Each named turn below is shown by a few rows before and after it. Which turns, in which order, take the first row of each later pair to the second? The first pair is answered.
turn q224:
[  0  15 -10  -2  25  20 -17  -4   6 -11  -4   4 -28   6  -2  -1  -5]  ->  [-10  -7   3   0   4  27  -7 -10  19 -28 -20   2 -14  -2  -1   1 -18]
[ -6 -22  17   9 -10 -14  24  14   4  15  27  -5  36   1  -1  -4  35]  ->  [  6  12  -1  -6  21 -13   6  16  -5  27  40  -4  11  16  -2 -11  38]
[  7   3   6  -3  -6 -12  -4   1  -3  -4  -6   7  13   5  -5  14   5]  ->  [ 10   8   3  -4  -1 -14   0   5  -5  -2  -4   5   9   5  -6  15   8]
[ 12   9 -10   0  10 -23  10  16  -6  21  14   1  -1   8   0   1  17]  ->  [ 15  18 -24 -14  20 -13  -4   0   3   2  -6   2 -15  11   3   0   8]
turn q768:
[ -8   7   8 -18   9 -14 -13  -6   0  27  10  12 -13  10   9  22 -18]  ->  [  7  19   3 -27  -4 -17 -19   2  -3  -2 -17  21   5  11  18   5  -5]
[ -3  21 -14 -12   2 -26 -14 -16   9  26   1 -11  -8   2   9   3   3]  ->  [  0  19 -14 -20   0 -15 -20 -20  13  -2 -17 -10  -3   0  11  -1   1]
[ 19  -7  -3   7 -29 -16   8   5 -12   2  -7   1  18  -2  14 -25  21]  ->  [ -5 -33   1  12 -22   8   8 -20  11  -5  -7  -9   1 -10  10  -8 -15]
turn q820:
[-17   3  31  17 -38  13   3  16 -17  20  23  19  16   3   6  12 -12]  ->  [  3  26  15   5 -30  17 -15  24 -34 -15   3  28  22   8  15  -7   4]
[ 13   1   4  -7  -7  -7  -9   4 -15  10   6  -3  12  10  10  -9  23]  ->  [  6  -4   3  -6  14  12 -11  -1 -14   7  17  -1 -12   8   4  -7   7]
[ -2 -13  -1  13  19   1 -11  -5 -10   3  12  -2 -19   0 -27   0 -19]  ->  [  3  -6   2  12 -19 -34   2   3   2  22  -4   1   7  -2 -19   4   9]
[  1  11   7 -15 -14 -19   1 -18  29  15 -15  -3   1   5   9  14   1]  ->  [ 17  21  -4 -19   8   4 -16 -11  12 -18 -20   4  -6   9   9  -5   2]
turn q984:
[ -4  13  -6   4  20   7  -9   3   2  20  19   1 -14  13  -8   2  -6]  ->  [ -3  22  -6   2   7  -6  -9 -10  10  23   7  -2 -11   9   2   6  -6]
[ -2 -17   4   8 -24  -8   4  -4  12  -2 -28   3  20  -7   2  12  -9]  ->  [ -6 -33   6  19 -16   4  10  11  -4  -9  -8   8  19 -10  -9  -1 -13]
[-10  -4   5  -4  -4   2   4 -20  13  12   7 -13 -25   1  14  10 -24]  ->  [-15  -7  12  -1  -9   1   8 -18  12  11   3 -13 -15  -2  16  12 -17]
[  1 -17   3   8 -14  10  -1  13 -11 -16   0   8  20  -9   6 -14   6]  ->  [  6 -12  -2   2   7  20 -10  13 -17 -18   8   7   3  -3   1 -20   0]
turn q797:
[  6  -2   7   4 -16  -8   7   9  -2  -3  -4   9  15   0   4  -7  13]  ->  [  3  -9   8  -1  -6   8  -1   3  -2 -24  -9   9  10  -3  -3 -12   0]
[ 16 -12  11   3  -1  17 -10  27 -21 -11   1  12  22   3  -6 -10  -2]  ->  [ 20  -8  13   1   0  12  -8  28 -23  -3   4  14  20   8  -7 -13   2]
[-10 -19   7  -3  -8 -17   4  13 -17   5  23  -8  17  -5   0 -10   7]  ->  [-13 -25   7  -5   6   5  -6  10 -18 -21  22 -14   7  -9   1 -14  -9]
[-2  4 -2  0 -9 -4 -2  0  4  6 -5  1  1 -3  6  6  3]  ->  [-1  0 -2  2 -7  2 -3  2  2 -3 -5  0 -2 -5  5  5 -4]
Pairs:
(2 to 3 turns a pair)
[-12  -2  -7  -7 -23 -16   0 -18  29  -4 -22 -10   4  -7  10  20 -17]  ->  [-16 -28   7  19 -17 -10  18  13   1   5  17   1  14 -11  -4  14  -3]  q224, q984
[ 16   0   1   0 -40  -4   6   4  -6 -30 -29 -12  10  -8   0 -18  40]  ->  [-12 -32   6   3 -12  34   3 -31  16 -28 -10 -24 -29 -13 -10   1 -14]  q224, q224, q768
[ -1   0  -4  -5  52  11  -2  15 -23   0  44  -1 -24   2 -21  -4  -1]  ->  [ 13  33 -10 -18  -1 -41   2  -6  10  46   9  -7  -6   8   3  15  21]  q820, q224, q984
[-27 -44  14  27  12  13  24   2 -11   9  30   3   0  -8 -17   0 -21]  ->  [ -4 -21   5   9  -5  20   4   0 -11 -61 -19   5  18 -10   0 -28  -8]  q820, q797
[ -9 -38   2  10 -15   6  18   7  -6 -24   4  -3 -11  -1 -11  10 -23]  ->  [-10 -30   5  16 -32 -15  27   7  -4   0   3  -5  -1   2  -6  19 -10]  q820, q768
[ -5   0  14  16   0 -16  18  20   2  27  17   9 -11   6 -16  10  -1]  ->  [ 16  32  -4  -2  19 -13  -8  18  -1  13   3   8 -22  20  -6   1   1]  q224, q820, q820
[-21 -20  14  10 -19 -11  18  -6   8  20  10   0  11   3  -8  21  -2]  ->  [ -3  -6  -1  -3  19  19 -10   7 -16 -42   4   6  -4  11  -3 -15  -4]  q768, q820
